[[129 107 143 146 117 153]
 [126 112 148 129 117 128]
 [129 126 147 143 140 106]]	148

[[132 132 101 113 158]
 [154 125 124 128 136]]	101

[[105 155 135 134 132 107]
 [131 155 110  99 146 103]]	135

[[122 123 129 119 145 126 129]
 [124 140 135 137 155 117 142]
 [124 131 140 132 152 109 137]]	135

[[119 124 120 141 129 134 132]
 [103 121 124 155 130 139 136]]	120

[[131 131 127 118 128 151 145]
 [124 130 122 120 126 158 144]]	127

[[148 112 156 157 151]
 [125 118 131 135 127]
 [141 119 139 137 151]]	131
---
[127 143 123 154 115]	127, 115

[133 112 154 122 132 130]	133, 130

[125 133 133 137 150 111]	125, 111

[148 149 130 127]	148, 127

[104 132 147 132 157 142  99]	104, 99

[102 119 105 142]	102, 142

[[135 141 138 101 129 117]
 [146 135 115 148 143 118]
 [143 128 124 102 140 116]]	135, 116

[[134 131 127 130 116 151]
 [125 127 136 132 110 129]]	134, 129

[136 131 120 105 130]	136, 130

[129 123 139 152 156 146]	129, 146
---
136	141	128	107	130 gives 130, 136

140	139	111	136
119	110	137	132
149	108	142	127
gives 136, 149

131	107	134	149	132 gives 132, 131

150	125	139	134
111	112	115	108
128	132	146	124
gives 134, 128

120	109	108	129	114	148	115
133	126	132	140	124	133	141
119	155	132	120	117	99	138
gives 115, 119

109	112	133	140	126	132	105
116	111	133	142	126	130	104
gives 105, 116

111	128	127	113	141	124	113
106	139	110	107	148	115	110
gives 113, 106

103	124	149	142	155	157	132 gives 132, 103

127	127	156	135	114	138 gives 138, 127

115	134	133	136	153
118	137	131	138	125
gives 153, 118
---
[[124 104 145 145]
 [144 135 149 137]] ans = 104

[[128 121 134 102 133 131]
 [137 132 139 116 128 124]
 [125 130 133 124 135 130]] ans = 116

[[127 116 152 111 118]
 [119 107 107 139 122]] ans = 152

[[127 102 113 106 123 117 102]
 [143 136 128 125 118 115 119]
 [125 142 131 145 145 139 139]] ans = 118

[[138 121 131 130 125 141 125]
 [113 142 115 120 139 103 144]
 [130 126 124 123 131 134 131]] ans = 139

[[136 110 118 131 125]
 [122 123 132 132 131]
 [138 123 125 137 151]] ans = 132

[[148 152 148 125]
 [131 127 125 122]
 [132 137 137 125]] ans = 127

[[144 129 135 118 139]
 [135 115 142 145 154]] ans = 135
---
[136 125 126 134 106] -> 125

[[145 118 138 121 114 150 128]
 [138 117 123 152 144 134 126]] -> 118

[[132 127 119 111 127]
 [130 120 101 104 141]] -> 127

[[130 127 116 139 127]
 [116 130 102 116 130]
 [119 131 132 145 128]] -> 127

[130 150 113 128 134 105] -> 150

[[107 139 146 114]
 [132 130 119 131]
 [130 140 124 124]] -> 139

[137 145 147 109 157] -> 145
---
[[126 117 139 137 137 135 133]
 [129 121 128 156 133 140 131]] yields 117

[[142 123 104 130 129]
 [139 142 140 125 156]] yields 123

[[126 139 125 117 136 125]
 [149 131 138 139 125 129]] yields 139

[[146 113 143 121]
 [143 120 151 130]] yields 113

[[106 141 112 125]
 [114 147 113 122]] yields 141

[[122 151 108 125]
 [133 119 140 112]] yields 151

[[128 129 129 131 129 123]
 [124 118 126 111 122 158]] yields 129
---
123	139	122	133	121	122	117
127	116	111	134	107	152	134
116	114	127	136	146	130	138
-> 138

111	142	109	108	128	129
121	139	157	144	124	127
143	142	111	117	119	127
-> 127

130	137	135	128	125
117	130	138	133	123
105	115	121	128	139
-> 139

135	124	133	133	106	99
109	137	109	132	126	126
131	133	124	138	131	122
-> 122

107	129	120	110
145	135	150	135
152	127	133	145
-> 145

130	118	125	132	136	125	121
152	130	124	136	114	141	148
139	107	121	138	142	125	117
-> 117

141	126	124	98	133
141	126	124	98	133
151	120	132	107	120
-> 120

112	139	133	144	130	133
131	113	119	108	129	127
116	118	131	120	125	155
-> 155

130	116	112	134
137	108	107	131
147	135	136	131
-> 131

118	125	152	147	109	117	111
125	116	145	115	105	141	122
132	129	134	111	117	106	116
-> 116
---
array([[109, 114, 129,  98, 135],
       [152, 110, 120, 123, 150],
       [107, 121, 131, 127, 128]]): 120, 152

array([140, 135, 150, 124, 127, 138, 133]): 124, 150

array([152, 124, 127, 141, 138, 138, 112]): 141, 152

array([131, 133, 125, 153, 131, 138, 121]): 153, 153

array([108, 119, 117, 100, 131, 111, 137]): 100, 137

array([[138, 127, 120, 142, 113, 101, 144],
       [125, 123, 125, 129, 127, 128, 125],
       [119, 124, 137, 107, 127, 137, 121]]): 129, 144

array([137, 113, 107, 143, 129]): 107, 143
---
[[124 104 114 120 104 133]
 [103 116 108 126 106 139]] ans = 108

[128 121 107 100] ans = 128

[[138 126 126 124 133 124]
 [118 125 118 125 119 136]
 [123 128 134 149 123 130]] ans = 134

[131 151 103 110 136 145] ans = 103

[152 122 113 138 133] ans = 122

[123 126 108 155] ans = 123

[114 100 145 147 156 111 157] ans = 147

[136 114 140 146 106] ans = 114

[147 133 151 130 128 139 137] ans = 130
---
[[111 125 131 113 110 132]
 [104 149 114 152 138 133]
 [127 135 116 120 125 132]] value 120

[[128 127 107 124 156]
 [122 126 118 124 134]
 [123 113 141 137 108]] value 141

[[125 132  99 150 104 132 113]
 [118 144 140 135 104 140 107]
 [118 144 140 128 111 140 113]] value 111

[[123 129 119 132 122 127 124]
 [118 121 126 120 129 105 111]
 [127 127 119 130 126 128 125]] value 126

[[118 129 130 127 130 118 128]
 [136 123 126 128 126 138 129]
 [132 104 130 129 128 149 128]] value 128

[[131 150 143 136 125 119]
 [129 148 143 137 127 120]
 [131 151 157 126 119 127]] value 126

[[126 102 123 129]
 [122 144 133 137]
 [142 126 121 149]] value 126
---
[101 121 133 141 152 112] result: 141
[139 145 120 121 142 106] result: 121
[114 112 155 132 140 107] result: 132
[152 110 130 143 126 119] result: 143
[152 108 130 136 138 146] result: 136
[115 150 139 139 121 125] result: 139
[126 151 105 149 153 141] result: 149
[153 145 125 109 122 106] result: 109
[128 140 125 124 129 151] result: 124
---
[122 133 121 114 113  99 128] --> 113

[[158 141 121 108]
 [154 144 138 106]
 [137 145 150 102]] --> 145

[105 129 124 131 126 117 120] --> 126

[[144 113 116 120 117 124 124]
 [107 142 138 140 141 135 133]] --> 141

[[146 149 132 154]
 [133 142 131 139]] --> 142

[[119 100 154 134 111 129 149]
 [109 123 142 147 149 137 119]] --> 149

[[132 145 152 138 130 128]
 [127 129 133 148 150 135]
 [144 152 140 130 129 129]] --> 130
---
[[129 134 103 132 122 134 149]
 [129 134 106 131 114 133 151]
 [130 129 100 126 116 132 155]] gives 132

[124 117 150 148 114 109] gives 114

[104 113 157 132 137 107] gives 137

[148 148 100 125] gives 100

[124 121 136 154 126 123 118] gives 123

[[146 130 127 117 154]
 [156 125 117 129 135]] gives 129

[[104 134 124 135 120]
 [138 128 121 150 137]
 [137 105 131 155 130]] gives 155

[153 102 143 156 147 111 106] gives 111
---
[111 145 112 150 116] -> 112

[[128 125 125 128 117 141]
 [112 122 128 101 131 124]] -> 101

[[122 118 106 138 136 118]
 [128 135 143 117 124 137]] -> 117

[[114 102 142 130 122]
 [132 137 148 129 129]] -> 148

[119 119 127 105] -> 119

[[120 127 150 149 137]
 [127 122 132 121 131]
 [143 120 125 141 123]] -> 125

[157 115 137 109 139] -> 137

[[131 106 120 135 117 123 124]
 [126 114 127 139 120 123 114]] -> 120
---
[[124 103 121 130]
 [123 104 121 128]
 [125 103 121 129]]	124, 129

[118 104 132 129 144 132 127]	118, 127

[[129 130 132 134 148]
 [134 128 132 149 146]
 [131 135 136 156 143]]	129, 143

[153 150 144 122 125 127]	153, 127

[145 135 105 127 116 128 153]	145, 153

[[135 135 135 125 134 125]
 [146 146 143 112 148 118]
 [147 149 146 110 149 116]]	135, 116

[129 157 128 133]	129, 133
---
[103 104 153 129 120] --> 103
[127 130 131  99 125 133] --> 127
[119 125 102 108 118 115 137] --> 119
[123 135 132  99 111] --> 123
[148 131 154 139 133] --> 148
[130 131 157 120 117] --> 130
---
[[127 129 102 126 131]
 [127 131 131 128 126]] Answer: 126

[[124 113 121 128 130 126 102]
 [128 139 144 123 127 120 125]] Answer: 125

[[152 117 131 127]
 [143 131 130 110]] Answer: 110

[[118 117 136 114 128 148 100]
 [122 115 143 111 139 131 133]] Answer: 133

[[115 132 122 140 132 124 120]
 [108 110 121 139 110 103 115]] Answer: 115

[[105 134 116 149 131]
 [137 113 122 135 123]] Answer: 123

[[131 124 126 132 151 115]
 [145 134 146 124 119 151]] Answer: 151

[[100 139 148 129]
 [129 128 117 120]] Answer: 120

[[126 109 124 137]
 [149 136 136 137]] Answer: 137

[[103 144 122 131 136 120 142]
 [129 129 128 142 132 123 153]] Answer: 153
---
[118 138 150 135 125]: 150
[128 144 126 129 155]: 126
[132 106 109 127 153]: 109
[155 142 136 119 153]: 136
[102 104 128 129 121]: 128
[129 105 128 132 156]: 128
[121 145 150 143 126]: 150
[110 119 153 131 117]: 153
